Each row is where one point has got to under a steady rotation. How many steps took it there?
The counts run from 0 to 234.
[107 128 137  96 113 159 143  95 110 156 119 144 104 108 115 109 118 104
 114 198 147 136 116 124 145 121 139 129  95 100 142 152  81  86 179 135
 119 128 128 164 159 129 133 143 209 148 137 149 123 153 120 161 121 144] => 221
[150 120  95 147 112 150 130 129 171 166 130 113 128 127  93 108 107 138
  78 175 157 129 117 127 145 134 125 140  79 148  87 159 167 129 190 125
 123 106 116 127 162 121 160 157 148 155 159 138  88 144 132  95 105 124] => 234
[131  97 148 161 154 149 117 124 149 157 115 111 165 115  57 160 100 112
 164 161 143  82  99 156 130 103 164 174 127 106 146 116 123 109 135 152
 104 133 129 172 100 121  76 126 102  95 114 137 171 107 112 185 150 127] => 184
[129 118 166 110 108 132  95  84 172 128 128 103  99 107  78 115 107 170
  99 142 131 125 117  93 151 143 123 137 128  84 160 110 146 141 137 176
 133  75 110 116 124 162 117 125 143 170  70 136 117 155  83 121 157 154] => 5
[128 119 133  90 124 144  70 162 105 147 106 142 117 148  92 196  79 101
  90 166 153 132 115 138 141 114 108 130 116 130  85 153  76 123 131 159
 128 100 124 102  97 188 150 140 144 107 137 158 114  71  99  69 139 125] => 98
[104 198 183 153 115 126 159  98 136 130 110 112 128 155 149  77 184 133
 144 118 119 150 141 150  97 183 117 121 159 117 137 139 103  99 115 135
 147 131 109 110 142 114  96 110 154 101  97 144 101 143 121 176 115 131] => 151
[128 174 131 146 146 181  86  74 118 123 120  84 128 144 178 102 154 178
 162  89 101 108 169 150 104  94 135 102 116 169  77 110 197 119 108 149
 128  91  86 127 140 136 125 130 113 114 140 131 150 152 140 125 142 114] => 38
[ 92 139 115  74 119 116 116 185 133 119 108 162 114 130 187 111 127 125
 129 107 153 141  95 133 175 141 116  86  85 161 119  97 130 104 164 154
 148  56 110 139 134 135 146 116 125 118 130 116 130 140 133  99  85 141] => 101
[150 132 142 128 146 146 131  77 143 141 180 118 117 138 101 137 162 112
  87 153 115 130 160 101 122 134 106 155 146 170 142 156 120 151 130 179
 158 150 109 124 144 176 153 131 192 142 125 127  92 132  89 134 179 134] => 18
[105 112 159 168 164 121  93 132 146 108  94 138 156 125  86 140 110 138
 148 138 146  74 128 116 154 126 169 155 145 119 140 109 110  95  92 139
 111 147 119 145 131 138  77 133 131  74 122 162 162  93  89 193 159 117] => 183
[121 155 130 145 168 170 121  88 139 149  92  81 134 202 102  88 140 122
 112 153 113 108 156 147  73 123 120 164 153 124 145 154 155 139 121 171
 138 178 137 124 124  99 100 138 138 106 112 132 122 107 115 183 130 132] => 153
[112  88  83 136 113 129  94 133 127 103 120 115 115 112 127 115 122 118
 131 119 134  85  97  92 150 131 157 109 116 129 199 150  96  93 156 104
 139 111 121 206 198 118 105 101 159 165 117 160 124 148  62 136 138 153] => 219
[ 91 100 120 139 121 167 114  77 137 215 126  98 111 180 119 127 105  92
 111 188 152 140 110 153 145 127  90 125 129  95 136 140 100 141 158 139
 163 160 116 131 158 107  99 133 191 162 124 154 125 138 136 142 157 157] => 122
[140 114 162 160 117 153 130 145 136 110 104 134 175 115 175 142 167 155
 178  69 125 110 116 140 150 122 131 146 117 123 149 117 151 121 104 105
 111  67 110 147 134 115  82  74 102 114 111 106 154 147 115 134 104 168] => 175
[147 172 144 158 141 156 126 108 159 158 132 110 135 159  89  90 140 130
 122 147  91 100 177 157  62 116 122 175 126 152 131 120 189 163 162 194
  99 158 135 142 106  98 132 152 133  76 112 120  96 120 117 159 112 132] => 154
[143 149 141 128 112 158 127 108 117 185 175  99 153 179 108 130 125 127
 149 148 109 150 158 179  72 100  91 118 158 178 106 123 159 137 166 158
 140  80  84 144 134 110 118 106 124 114 133  93  63 123 129  93 101 145] => 25
[118 160 167  96 101 150  86  88 144 129 137 118  79  90 124 157  91 148
 165 124 147 144 104 150 139 129 126  90 129  99 114 164 132 107 154 171
 125  86  76 147  65 141 142 153 156 126  87 151 160 144 116 101 148 118] => 111
[103 117 119 163 131 135 101  67 136 139 104  57 123 127 101  76 116 161
 142 148 130 110  79 186  79 116  84 113 140 121 131 105 166 105 149 159
 154  91 125  87 129 121 119 120  83 120 112 119 162 144 152 152 123 126] => 140
[139 140 156 175 150 144 142 153 163 158 103 150 129 165 160  99 167 134
 104  93 105 131 200 148 148 150  93 135 143 194  91  87 150 125 140  99
 121 125 103 123 185 110 126 124 133  91 155 146 110 114 160 152 105 119] => 163
[144 142 116 146 175 111 136 109 147 127  97 131 142 174  45 125 140 105
 110 140 152  85 147 131  72 117 142 182 149 125 102 156 124 126 112 169
 126 172 134 126 163 125 109 130 109  76 116 126  94  53  77 161 134 127] => 54
[136 135 119 127  97 106  81 136 151 136 166 147  75 111 159  88 109  99
  98 131 103 138 159 113 124 141 112 110  89 172 165 131 126 120 194 144
 136 139  94 171 167 112 120 134 194 137 121 159 107 165 106 125 137 135] => 119
[ 97 132 194 135 131 136 100  83 138 136 168 133  70 115 155 138 117 134
 134  99  83 133 128 148 120 125 122 108 174 168 117 117 160 122 156 185
 153 122  86 156 100 164 135 122 188 108 118 133 132 157 101 129 151 105] => 13
[117 168 144  89  80 142 100 139 105 109 143 122 124  80 144 117 121 162
  98 127 141 156 119 116 151 171 137 108  78 120 123 129 109 103 122 139
  98  81  85 130 143 167 135 141 169 179  93  95 112 140 122 107 132 139] => 106
[131 191 172 151  88 152 143 118 119 130 143 126 128 137 142  85 147 143
 160 114 107 144 166 172  93 153  99 141 141 137 142 114 148  98 126 118
 109 128  85 135 149 116  80  94 160 115 100 135  97 173 140 156  88 144] => 150
[129 121  96 118 111 159  78 106 124 150 147 122  99 113 166 115 125 120
 103 136  91 118 139 117  98 124 121 129  84 177 176 144 152 147 159 167
 139 169 109 170 152 116 159 131 199 171 124 139 122 163 109 124 148 145] => 118
[107 103 132 112 168 115 129 158 137 129  81 159 140 152 146 146 124 112
 157  95 190 122  77 148 224  86 140 108 135 151 121 113 119 102 123 130
 174  67 128 148 141 151 102 104 106 116 121 117 128  71  88  96 108 148] => 201
[135 104 106 108  99 117  63 142 112 132 146 159 103 134 111 157  94 116
 130  97 125 119 161 102 142 155 134 103 120 152 113 110  70 148 138 103
  96  95  87 174 177 119 118 131 139 119 118 145 123  79 104  82 150 141] => 94
[112 188 155 144 167 100 151 118 129 124 103 110 122 190  85 101 149 120
 110 144 131 109 174 143 103 120 137 159 150 137 112 131 107  86 114 137
 115 157 149 118 165 120  83 122 148  74 123 143 110  74  96 184 109 110] => 53
[ 92 124 166 161 147  93 148 122 161 112 110 175 141 150 120 127 133 117
 120  88 150 100 153 129 145  94 147 139 157 159  87 147  95 139 118 103
 125 131 122 139 204 128  91 102 151  84 155 123 110  87 115 161 117  88] => 58
[ 99 112 154 114 143 136 116 159 152 118  92 126  96 124 168  89 119 148
  96 142 101 119 105 127 188 146 103 109  83 146 167  85 184 122 121 166
 150  85 118 113 141 151 110 113 163 160 115 146 140 164 122 145 119 142] => 3
[149 193 131 132 137 176 114 123 106 115 125 111 169 118 132 125 157 149
 152  93 126  97 170 121 110 145 145 172  98 127 154 111 177 114 107 137
  51 113  89 170 123  99 124 144 112 122 101  91 152 127  96 148 133 160] => 180
[128 135 141 118 143 101 111 184 127 108 121 180 128 129 131 156 114 107
 149  85 155 109 130 134 191 126 131  66 136 159 113 129 102 108 133 128
 135  54 101 171 130 144 115 117 117  87 121 128 102  97  90  70  94 153] => 200
[138 113 107 111 158 161 111 144  95 191 121 129 160 174 112 200 129  97
 120 170 166 106 137 134 153  82 126 141 102 121  98 138  93 131 109 170
 107 133 137 123 126 150 131 136 112 108 151 137 126  69 126  89 152 162] => 197
[114 130 156 152 113 151 136  78 132 108 164 142 163 135 151 117 141 167
 104  78 139 141 140 103 166  93 138 140 143 139  93 137 122 159 109 139
 162  73  95  96 177 137  88  85 138 164 115  81 116 147 128 120 154 135] => 32
[145 114 123 159  96 173 118  99 169 177 127  91 151 152  96 111 136 146
 111 148 161 125 113 131 120 153  97 134 102 128  89 171 185 174 157 144
 147  97  85  86 129 135 131 141 101 158  96 139 112 141 142  96 141 148] => 135
[163 132 101 117 132 183  92 174 100 171 125 145 152 156 126 190 103 107
 136 154 138 102 156 134 133  79 120 135 103 160  88 115 130 120 120 146
  94 110 100 156 116 150 152 132 116  95 154 136 108  83 118  81 119 143] => 198
[126 143 198 163 132 137 133  63 178 121 120 134 119 136 121 110 136 137
 121 145 136 124 129 134 126 114 107 160 121 105 146 182 150 149 108 152
 151 132 152  91 138 128 101  99 175 107 101 169 159 172 106 175 158 157] => 147
[121 143 135 149 150 145 123 153 142 103  70 148 150 113 120 162 139 123
 139 127 169  79  86 132 157 129 116 167  79 128 133 183  95 102  97 127
 122 123 169  79 118 170 124  91 104 106 137 171 173  91 107 135 117 137] => 72
[106 183 172 135 110 153  83 133 109 135 165 101 119 129 171 100 103 167
 106 131 110 152 145 135 145 162 114  86 110 152 126 110 151  84 109 162
  98 134  92 130 136 166  89 146 171 141 126 146 104 167 129 154 168  91] => 8
[112 120 129 139 145 175  95  77 140 141 141 111  92 107 142 159 145  98
 103 139 143 112 119 123 102 130 105 128  94 157 157 175 132 147 151 184
 169 160 115 134 122 149 161 156 206 181 118 119 134 135  75 129 170 136] => 117
[ 96 152  95 142 140 132 109 131 121 170 123 105 124 194 169 101 139 100
 148 115 149 126 115 153 116 146  94  66 140 158 139 146 114 139 153 136
 197 130  93 130 144  85  90 125 128 131 112 110  77  94  96 105 114 126] => 126
[128 138 133 120 154 130 124 132 101 160 108 134 154 161  81 154 140 101
 120 170 189 124 118 126 175 131 126 128 119 112 123 142  46 107  98 133
 116 125 129 130 152 154  93 147 139 103 119 138 118  57 125 135 144 166] => 196
[127  81 130 194 129 102 147 126 164 124  98 150 182 135 108 142 125 110
 120 117 156  72 136 140 130 106 139 171 167 171  96 145 109 140 134 101
 122 120 147 139 192 104  79  97 112 121 139 132 112  99 114 167 108 121] => 59
[142 119  96 106 139 113 125 163  90 145 131 151 143 122 112 116 139 113
 137 141 125 121 177 122 143 136 138 119 120 178 157  63  77  85 143  90
  69 110 100 183 192 125  89 109 125 122 139 141 115  97 133 149  97 160] => 194
[117  91  73 136 114 121  58 157  98 168 127 132 130 128 128 141  95 111
 137 123 173 115 115 116 136 144 125  89 109 135 143 107  46 126 145  77
  91  89 102 151 186  91  82 123 106 135 129 138 122  87 124 113 124 156] => 95
